In the data rows, the value 50 means zero.
Every row has a hidden score. How much higher is the second row's score than the first row's in each pair? 15 means about the same, 30 much higher and 0 much lower. The score is a weighted sum of the row's numbers plus the product of two more (or one squared), each taken from its middle value.
tensor([35, 64, 32, 67, 33, 32, 49, 52, 61, 62, 44, 73])
tensor([38, 60, 39, 67, 43, 35, 59, 50, 53, 60, 38, 62]): 16
tensor([36, 64, 34, 67, 35, 33, 47, 50, 53, 64, 43, 77])
tensor([42, 60, 44, 56, 46, 45, 53, 46, 48, 57, 46, 58]): 16
tensor([47, 46, 43, 91, 42, 33, 51, 48, 61, 46, 37, 62])
tensor([45, 50, 43, 72, 43, 42, 57, 53, 63, 46, 37, 52]): 14
tensor([35, 66, 32, 35, 42, 43, 42, 46, 36, 91, 63, 65])
tensor([52, 56, 47, 64, 52, 40, 53, 47, 50, 46, 44, 52]): 22
tensor([55, 41, 55, 95, 51, 39, 56, 40, 57, 36, 34, 49])
tensor([31, 66, 28, 45, 31, 30, 37, 53, 42, 90, 62, 83]): 8
tensor([35, 66, 34, 35, 43, 43, 46, 44, 37, 89, 59, 64])
tensor([49, 48, 51, 34, 53, 65, 37, 49, 37, 57, 71, 43]): 15
tensor([48, 28, 91, 67, 43, 65, 41, 29, 49, 57, 44, 37])
tensor([42, 61, 35, 77, 36, 31, 50, 54, 58, 53, 41, 68]): 16
tensor([30, 65, 30, 42, 34, 36, 42, 43, 42, 98, 55, 80])
tensor([38, 58, 35, 92, 32, 31, 56, 52, 65, 48, 35, 67]): 19
tensor([30, 52, 47, 42, 27, 70, 96, 43, 95, 40, 26, 35])
tensor([56, 33, 67, 32, 69, 97, 45, 38, 39, 36, 50, 31]): 17
tensor([28, 64, 42, 41, 27, 55, 90, 44, 78, 60, 29, 45])
tensor([34, 68, 30, 59, 31, 30, 42, 58, 53, 69, 46, 81]): 15
tensor([43, 63, 34, 77, 36, 31, 43, 49, 58, 49, 44, 78])
tensor([47, 50, 52, 33, 50, 62, 41, 51, 40, 56, 70, 42]): 10
tensor([76, 34, 46, 57, 87, 35, 29, 40, 32, 38, 76, 53])
tensor([88, 34, 51, 42, 90, 42, 29, 44, 31, 33, 77, 40]): 18
tensor([30, 49, 45, 42, 27, 54, 99, 54, 92, 40, 27, 35])
tensor([67, 30, 79, 45, 62, 69, 57, 43, 46, 31, 38, 32]): 18
tensor([68, 32, 81, 43, 82, 70, 56, 38, 42, 28, 34, 28])
tensor([41, 63, 37, 40, 47, 40, 40, 49, 40, 69, 62, 70]): 14
tensor([50, 47, 42, 38, 40, 44, 41, 97, 59, 36, 57, 44])
tensor([53, 34, 85, 39, 58, 90, 52, 37, 44, 36, 38, 30]): 21
tensor([70, 34, 41, 44, 93, 36, 26, 38, 26, 42, 97, 51])
tensor([43, 61, 40, 38, 48, 47, 49, 49, 41, 64, 62, 55]): 17
tensor([70, 33, 81, 61, 57, 57, 57, 42, 56, 28, 32, 30])
tensor([53, 46, 49, 89, 48, 36, 53, 42, 52, 42, 36, 60]): 17
tensor([27, 66, 41, 36, 26, 54, 94, 48, 87, 58, 28, 38])
tensor([52, 37, 71, 39, 53, 84, 54, 40, 47, 41, 43, 34]): 17
tensor([37, 65, 30, 49, 35, 32, 35, 51, 44, 78, 57, 86])
tensor([51, 48, 56, 59, 49, 51, 47, 48, 61, 46, 44, 42]): 19
tensor([38, 70, 32, 53, 41, 34, 41, 48, 46, 67, 54, 76])
tensor([57, 31, 85, 38, 70, 99, 57, 33, 39, 29, 31, 27]): 18
tensor([41, 55, 44, 30, 48, 59, 41, 55, 41, 58, 74, 46])
tensor([53, 43, 59, 57, 49, 51, 53, 51, 56, 41, 42, 47]): 19
tensor([59, 34, 80, 54, 58, 69, 59, 40, 56, 31, 32, 31])
tensor([62, 44, 54, 61, 47, 50, 53, 49, 57, 40, 41, 42]): 17
tensor([42, 56, 41, 74, 40, 35, 53, 46, 56, 54, 40, 69])
tensor([98, 32, 58, 53, 79, 39, 33, 52, 36, 29, 57, 35]): 16
tensor([29, 59, 41, 43, 27, 50, 92, 52, 94, 48, 28, 40])
tensor([86, 32, 52, 44, 93, 36, 29, 49, 30, 31, 81, 35]): 17
tensor([74, 39, 44, 52, 74, 35, 31, 42, 32, 44, 80, 52])
tensor([47, 57, 37, 32, 39, 46, 58, 99, 52, 30, 41, 34]): 11
tensor([51, 37, 59, 31, 54, 92, 42, 43, 42, 47, 58, 36])
tensor([38, 62, 37, 39, 47, 40, 43, 52, 39, 79, 60, 62]): 13
tensor([77, 34, 49, 40, 83, 45, 30, 43, 30, 39, 85, 41])
tensor([69, 34, 43, 44, 92, 36, 28, 39, 28, 42, 97, 46]): 13
tensor([68, 42, 36, 51, 59, 29, 28, 60, 35, 41, 88, 63])
tensor([56, 41, 61, 48, 57, 60, 47, 51, 47, 42, 52, 37]): 17
tensor([46, 69, 32, 36, 39, 37, 47, 99, 44, 35, 49, 47])
tensor([28, 62, 42, 39, 26, 54, 91, 52, 99, 42, 28, 34]): 16
tensor([29, 99, 22, 24, 33, 26, 42, 99, 30, 25, 28, 40])
tensor([40, 87, 27, 32, 40, 31, 42, 99, 42, 33, 41, 51]): 6
tensor([62, 32, 78, 34, 80, 92, 47, 34, 35, 31, 41, 29])
tensor([27, 51, 44, 37, 26, 63, 99, 52, 92, 46, 27, 32]): 11
tensor([36, 71, 33, 67, 34, 32, 47, 48, 54, 65, 43, 75])
tensor([99, 30, 58, 59, 82, 36, 31, 47, 36, 28, 60, 36]): 14
tensor([69, 48, 35, 46, 60, 31, 30, 62, 34, 43, 82, 59])
tensor([48, 50, 56, 51, 45, 58, 54, 46, 57, 46, 42, 49]): 16
tensor([57, 39, 61, 36, 39, 61, 48, 74, 70, 34, 46, 32])
tensor([28, 68, 36, 46, 28, 51, 84, 47, 77, 61, 30, 47]): 14
tensor([47, 62, 34, 36, 40, 38, 47, 99, 48, 36, 47, 45])
tensor([41, 54, 41, 31, 48, 54, 41, 64, 40, 58, 73, 48]): 12
tensor([45, 63, 32, 30, 37, 38, 53, 99, 49, 29, 38, 37])
tensor([31, 65, 32, 42, 34, 34, 41, 43, 42, 97, 55, 81]): 15
tensor([39, 66, 34, 74, 35, 33, 50, 50, 50, 59, 42, 70])
tensor([97, 34, 54, 57, 75, 36, 31, 48, 37, 29, 63, 41]): 14
tensor([33, 63, 34, 34, 42, 42, 42, 45, 37, 93, 64, 68])
tensor([43, 61, 39, 59, 43, 41, 48, 50, 51, 55, 46, 67]): 20
tensor([41, 60, 37, 76, 39, 31, 46, 53, 52, 55, 39, 75])
tensor([46, 48, 54, 42, 51, 55, 46, 50, 50, 54, 57, 45]): 13
tensor([53, 43, 61, 55, 48, 61, 56, 45, 57, 42, 39, 42])
tensor([43, 65, 40, 54, 49, 41, 46, 47, 46, 61, 50, 59]): 16
tensor([54, 44, 55, 37, 38, 57, 49, 83, 66, 34, 47, 31])
tensor([64, 34, 79, 42, 60, 78, 59, 41, 44, 31, 38, 31]): 17
tensor([88, 33, 62, 39, 86, 48, 33, 47, 31, 30, 71, 32])
tensor([47, 27, 92, 64, 41, 71, 39, 29, 50, 57, 46, 36]): 15
tensor([32, 60, 30, 45, 33, 30, 39, 50, 46, 89, 60, 84])
tensor([56, 43, 62, 42, 55, 57, 44, 48, 46, 46, 56, 42]): 17
tensor([58, 33, 79, 33, 65, 98, 51, 35, 36, 33, 43, 31])
tensor([46, 49, 55, 51, 44, 54, 58, 46, 58, 51, 42, 45]): 13
tensor([70, 35, 42, 52, 75, 34, 30, 43, 31, 41, 89, 56])
tensor([44, 46, 53, 40, 43, 63, 51, 52, 52, 57, 54, 41]): 15
tensor([32, 99, 24, 35, 51, 29, 57, 56, 28, 36, 32, 89])
tensor([32, 66, 30, 35, 35, 31, 36, 46, 34, 99, 71, 75]): 18
tensor([40, 65, 42, 48, 44, 45, 54, 46, 48, 60, 47, 62])
tensor([46, 51, 43, 33, 51, 58, 41, 51, 40, 55, 76, 47]): 11
tensor([92, 33, 53, 54, 75, 40, 32, 50, 37, 32, 64, 40])
tensor([48, 54, 47, 76, 43, 36, 56, 48, 57, 45, 37, 58]): 16
tensor([33, 66, 30, 61, 31, 29, 44, 60, 54, 64, 46, 85])
tensor([52, 29, 82, 38, 73, 99, 56, 32, 41, 29, 31, 28]): 22
tensor([31, 59, 29, 56, 30, 29, 40, 62, 51, 76, 49, 89])
tensor([58, 36, 73, 45, 52, 82, 47, 46, 51, 34, 40, 32]): 22
tensor([29, 52, 51, 41, 27, 67, 91, 47, 94, 44, 27, 32])
tensor([44, 45, 52, 31, 51, 69, 48, 49, 46, 54, 66, 39]): 12
tensor([27, 65, 37, 48, 29, 50, 77, 43, 72, 72, 30, 53])
tensor([36, 70, 35, 48, 42, 39, 46, 46, 44, 74, 51, 70]): 15
tensor([40, 63, 36, 55, 43, 36, 47, 45, 46, 67, 50, 76])
tensor([81, 34, 52, 38, 82, 43, 30, 46, 30, 37, 86, 40]): 15
tensor([37, 99, 26, 31, 39, 29, 42, 99, 37, 32, 42, 55])
tensor([56, 47, 54, 42, 51, 58, 45, 50, 51, 46, 52, 45]): 12
tensor([31, 64, 30, 42, 36, 37, 39, 42, 38, 99, 54, 86])
tensor([32, 66, 27, 57, 28, 27, 38, 61, 54, 77, 49, 85]): 15
tensor([33, 99, 24, 35, 54, 29, 58, 62, 27, 38, 32, 70])
tensor([86, 32, 49, 44, 99, 37, 27, 43, 29, 33, 80, 40]): 11
tensor([45, 52, 41, 81, 42, 35, 55, 46, 57, 48, 39, 66])
tensor([28, 69, 36, 49, 29, 44, 75, 40, 67, 77, 32, 56]): 15
tensor([49, 46, 51, 91, 45, 38, 56, 44, 57, 43, 36, 52])
tensor([87, 32, 53, 39, 90, 42, 31, 46, 32, 31, 77, 38]): 8
tensor([48, 25, 96, 63, 41, 73, 36, 29, 50, 59, 45, 33])
tensor([29, 61, 39, 46, 27, 55, 79, 48, 97, 49, 30, 44]): 16
tensor([73, 33, 48, 40, 89, 39, 27, 38, 27, 42, 97, 45])
tensor([50, 51, 48, 34, 42, 50, 52, 99, 61, 33, 41, 33]): 12
tensor([33, 68, 29, 49, 34, 30, 39, 54, 46, 87, 60, 71])
tensor([45, 46, 57, 37, 44, 66, 50, 49, 51, 58, 53, 40]): 14
tensor([65, 35, 75, 59, 55, 59, 59, 44, 58, 29, 34, 32])
tensor([54, 38, 71, 45, 51, 71, 52, 46, 50, 38, 45, 37]): 14
tensor([48, 52, 51, 64, 52, 45, 47, 48, 50, 46, 46, 53])
tensor([29, 77, 30, 53, 29, 29, 38, 54, 52, 83, 46, 81]): 16
tensor([42, 80, 28, 32, 40, 31, 50, 99, 43, 33, 42, 50])
tensor([27, 66, 36, 36, 30, 61, 82, 39, 50, 86, 35, 49]): 16
tensor([52, 47, 51, 65, 49, 49, 49, 48, 55, 44, 45, 47])
tensor([73, 35, 83, 46, 66, 67, 48, 41, 46, 29, 36, 30]): 14
tensor([53, 41, 50, 35, 39, 55, 59, 94, 60, 33, 43, 33])
tensor([30, 56, 41, 47, 28, 48, 92, 49, 85, 55, 30, 45]): 20
tensor([34, 63, 31, 65, 32, 28, 43, 60, 53, 64, 48, 83])
tensor([49, 43, 63, 31, 59, 77, 39, 45, 42, 49, 60, 37]): 15
tensor([51, 47, 56, 72, 44, 47, 57, 45, 65, 39, 35, 47])
tensor([48, 46, 63, 52, 48, 60, 56, 43, 58, 45, 40, 43]): 13
tensor([54, 35, 79, 34, 68, 94, 48, 38, 35, 36, 45, 29])
tensor([47, 43, 58, 30, 51, 77, 46, 44, 40, 57, 63, 37]): 10
tensor([52, 44, 57, 82, 44, 42, 55, 46, 65, 40, 34, 45])
tensor([51, 66, 35, 36, 41, 38, 47, 97, 52, 34, 53, 44]): 10
tensor([26, 60, 37, 40, 26, 56, 96, 47, 84, 65, 29, 37])
tensor([47, 50, 39, 96, 41, 33, 46, 50, 53, 45, 39, 66]): 21
tensor([26, 63, 37, 38, 27, 54, 83, 42, 74, 80, 30, 48])
tensor([39, 62, 39, 34, 46, 46, 46, 49, 44, 76, 59, 57]): 14
tensor([31, 68, 29, 33, 37, 37, 38, 44, 35, 99, 70, 74])
tensor([64, 38, 77, 57, 51, 54, 54, 47, 63, 32, 36, 31]): 22
tensor([38, 64, 30, 73, 32, 29, 41, 59, 56, 59, 47, 73])
tensor([45, 52, 46, 32, 50, 57, 44, 53, 42, 58, 74, 40]): 7
tensor([32, 53, 49, 49, 28, 56, 92, 48, 93, 42, 28, 35])
tensor([54, 33, 80, 37, 64, 92, 55, 37, 44, 35, 36, 30]): 18
tensor([50, 44, 56, 80, 44, 45, 62, 42, 66, 40, 33, 46])
tensor([42, 58, 37, 31, 37, 40, 53, 99, 50, 29, 39, 33]): 10
tensor([36, 68, 33, 47, 40, 38, 50, 46, 43, 80, 50, 71])
tensor([47, 43, 60, 38, 47, 70, 53, 44, 49, 51, 53, 40]): 14
tensor([36, 67, 34, 36, 43, 39, 38, 45, 38, 92, 64, 63])
tensor([59, 40, 63, 61, 46, 53, 55, 53, 55, 36, 40, 40]): 19
tensor([58, 37, 75, 43, 56, 73, 56, 45, 48, 33, 43, 32])
tensor([59, 31, 87, 52, 56, 80, 65, 38, 49, 27, 30, 27]): 19
tensor([58, 39, 64, 92, 45, 43, 49, 41, 62, 36, 33, 44])
tensor([26, 65, 38, 43, 28, 52, 78, 45, 81, 71, 29, 45]): 8
tensor([28, 60, 41, 40, 27, 54, 85, 49, 85, 63, 29, 40])
tensor([58, 52, 33, 46, 52, 29, 28, 68, 36, 44, 88, 63]): 16
tensor([52, 56, 45, 96, 49, 35, 52, 43, 48, 41, 36, 56])
tensor([35, 61, 31, 36, 40, 38, 38, 49, 37, 87, 69, 75]): 4
tensor([37, 63, 35, 38, 45, 44, 42, 46, 40, 78, 66, 64])
tensor([35, 62, 34, 49, 41, 36, 42, 44, 43, 83, 51, 80]): 17
tensor([97, 33, 60, 54, 72, 39, 33, 51, 38, 30, 59, 37])
tensor([50, 41, 58, 34, 55, 76, 44, 44, 38, 54, 62, 37]): 9
tensor([77, 35, 51, 38, 85, 44, 30, 41, 31, 40, 82, 43])
tensor([61, 36, 72, 41, 56, 88, 50, 42, 47, 33, 40, 31]): 18
tensor([49, 47, 48, 89, 48, 38, 59, 44, 55, 39, 35, 52])
tensor([31, 63, 29, 43, 32, 31, 33, 50, 40, 93, 59, 93]): 7
tensor([49, 55, 45, 82, 45, 38, 54, 47, 57, 41, 37, 56])
tensor([46, 40, 63, 39, 49, 77, 51, 46, 49, 51, 49, 36]): 9
tensor([39, 66, 38, 46, 41, 42, 56, 44, 45, 72, 46, 67])
tensor([38, 58, 32, 71, 35, 31, 50, 61, 53, 54, 43, 76]): 12
tensor([48, 52, 48, 59, 53, 40, 50, 49, 50, 48, 48, 56])
tensor([28, 99, 22, 24, 34, 26, 46, 99, 29, 25, 29, 41]): 24
tensor([45, 25, 99, 63, 38, 70, 33, 28, 58, 60, 41, 32])
tensor([63, 30, 81, 53, 57, 83, 66, 36, 46, 28, 29, 27]): 18
tensor([40, 59, 37, 51, 45, 43, 50, 50, 48, 62, 48, 69])
tensor([84, 33, 51, 39, 92, 40, 27, 48, 31, 32, 82, 39]): 15
tensor([52, 38, 71, 33, 60, 80, 43, 45, 41, 40, 57, 33])
tensor([44, 79, 31, 34, 40, 34, 51, 99, 45, 34, 46, 45]): 16
tensor([53, 45, 55, 79, 45, 40, 52, 44, 69, 40, 35, 49])
tensor([40, 78, 28, 28, 36, 33, 57, 99, 43, 28, 36, 36]): 14
tensor([40, 62, 40, 52, 48, 42, 51, 45, 46, 67, 45, 62])
tensor([35, 70, 33, 49, 39, 35, 42, 48, 43, 73, 54, 79]): 14
tensor([31, 99, 23, 25, 37, 27, 48, 99, 30, 26, 30, 39])
tensor([52, 46, 60, 53, 44, 61, 57, 46, 52, 43, 40, 46]): 8
tensor([62, 38, 65, 36, 66, 79, 44, 41, 36, 40, 53, 35])
tensor([44, 53, 46, 29, 46, 61, 44, 57, 42, 58, 68, 44]): 10
tensor([62, 37, 68, 59, 52, 55, 54, 47, 66, 32, 37, 34])
tensor([54, 40, 61, 43, 57, 64, 49, 53, 50, 39, 50, 37]): 12
tensor([37, 63, 33, 64, 37, 34, 49, 48, 53, 68, 42, 77])
tensor([38, 64, 39, 51, 41, 38, 48, 45, 47, 72, 50, 69]): 15
tensor([28, 64, 40, 39, 26, 54, 91, 47, 95, 53, 28, 39])
tensor([36, 66, 31, 71, 33, 29, 39, 64, 52, 55, 44, 83]): 14
